B =
-140,-369,-362,278,103,150,-75,219,52,165,218,93,-9,-414,208,443
-224,-360,82,-272,-80,-442,308,-45,401,118,-36,-204,187,395,-73,108
438,401,66,209,-59,389,-422,446,77,-108,-333,-108,216,-151,237,210
218,267,-5,-32,229,-34,-43,278,-195,224,-123,-290,99,378,-94,374
358,133,242,-175,279,417,323,-171,-146,9,173,-407,-198,361,233,-129
119,437,-157,364,-100,-35,288,-197,-91,91,-108,-221,38,314,-30,191
112,419,24,-335,427,208,-199,-155,-68,-237,-40,-417,-254,-258,270,-282
19,187,85,345,352,-264,-37,-79,52,439,-287,-290,169,-409,144,-119
437,-233,-193,87,94,-235,127,38,-260,135,136,-230,105,-187,192,-327
448,-118,139,94,262,404,376,191,-130,229,366,-374,-384,436,303,323
-348,136,277,230,206,-70,261,440,-44,-336,366,-235,108,111,-308,62
-40,-159,-155,254,-68,113,-150,-14,-77,-301,-21,-172,50,367,332,-39
-355,334,-134,384,-359,-13,122,-317,-51,-117,124,117,257,157,393,-291
224,-302,406,47,-62,-1,-357,197,127,387,134,344,169,-406,-242,307
-46,204,-397,325,124,-132,414,393,171,-258,-412,-174,-132,411,177,305
B[-15,-16] = -140
B[3,1] = 267
B[-4,-11] = 113
B[-2,-12] = -62
B[-6,-3] = 436
B[:, -15] = [-369, -360, 401, 267, 133, 437, 419, 187, -233, -118, 136, -159, 334, -302, 204]
B[-15] = [-140, -369, -362, 278, 103, 150, -75, 219, 52, 165, 218, 93, -9, -414, 208, 443]
B[:, 7] = [219, -45, 446, 278, -171, -197, -155, -79, 38, 191, 440, -14, -317, 197, 393]
B[5,-7] = 91
B[-11,8] = -146
B[5,8] = -91
B[:, 8] = [52, 401, 77, -195, -146, -91, -68, 52, -260, -130, -44, -77, -51, 127, 171]
B[4,13] = 361
B[5,7] = -197
B[7,-1] = -119
B[4,14] = 233
B[-1,-11] = -132
B[-13,-14] = 66
B[-6,-12] = 262
B[:, 13] = [-414, 395, -151, 378, 361, 314, -258, -409, -187, 436, 111, 367, 157, -406, 411]
B[-6,-15] = -118
B[3,10] = -123
B[8,5] = -235
B[-8,-9] = -79
B[:, -1] = [443, 108, 210, 374, -129, 191, -282, -119, -327, 323, 62, -39, -291, 307, 305]
B[4,-16] = 358
B[6,6] = -199
B[-4,-16] = -40
B[6,-7] = -237
B[-14,10] = -36
B[:, 6] = [-75, 308, -422, -43, 323, 288, -199, -37, 127, 376, 261, -150, 122, -357, 414]
B[13,10] = 134
B[5,-4] = 38
B[3,-12] = 229
B[-8] = [19, 187, 85, 345, 352, -264, -37, -79, 52, 439, -287, -290, 169, -409, 144, -119]
B[3,0] = 218
B[-14,0] = -224
B[-10,-12] = -100

grid = [58, 171, 110, 81, -115, -402, -66, -84, -99, -85, 46, -19, -106, -11, 74]
grid[0]: 58
grid[10]: 46
grid[11]: -19
grid[9]: -85
grid[14]: 74
grid[12]: -106
grid[5]: -402
grid[8]: -99

W =
-114	-391	43	320
-12	-445	7	256
-106	-398	38	318
120	-447	-25	65
W[0][0] = -114
W[-3][-3] = -445
W[-1] = [120, -447, -25, 65]
W[-1][-3] = -447
W[-2] = [-106, -398, 38, 318]
W[:, -1] = [320, 256, 318, 65]
W[-4][-1] = 320

m =
-320,-360,-331,-245,-2,-419,346
-141,-93,315,263,-279,-35,279
37,300,394,125,411,-220,-381
375,392,378,393,-304,-150,-233
-171,-284,-390,30,403,17,92
289,-183,-208,-377,-182,-287,-118
102,-207,-425,374,-258,-98,-192
-190,204,329,241,-289,-341,320
112,217,-409,-302,219,226,-416
Rows and columns are counted from 0.
(0, 0): -320
(8, 3): -302
(1, 3): 263
(3, 3): 393
(1, 4): -279
(8, 0): 112
(5, 0): 289
(2, 6): -381
(0, 1): -360
(3, 4): -304
(4, 3): 30
(5, 2): -208
(8, 5): 226
(4, 1): -284
(2, 0): 37
(4, 5): 17
(4, 0): -171
(7, 2): 329
(1, 2): 315
(4, 2): -390
(0, 4): -2
(5, 6): -118
(2, 4): 411
(2, 2): 394
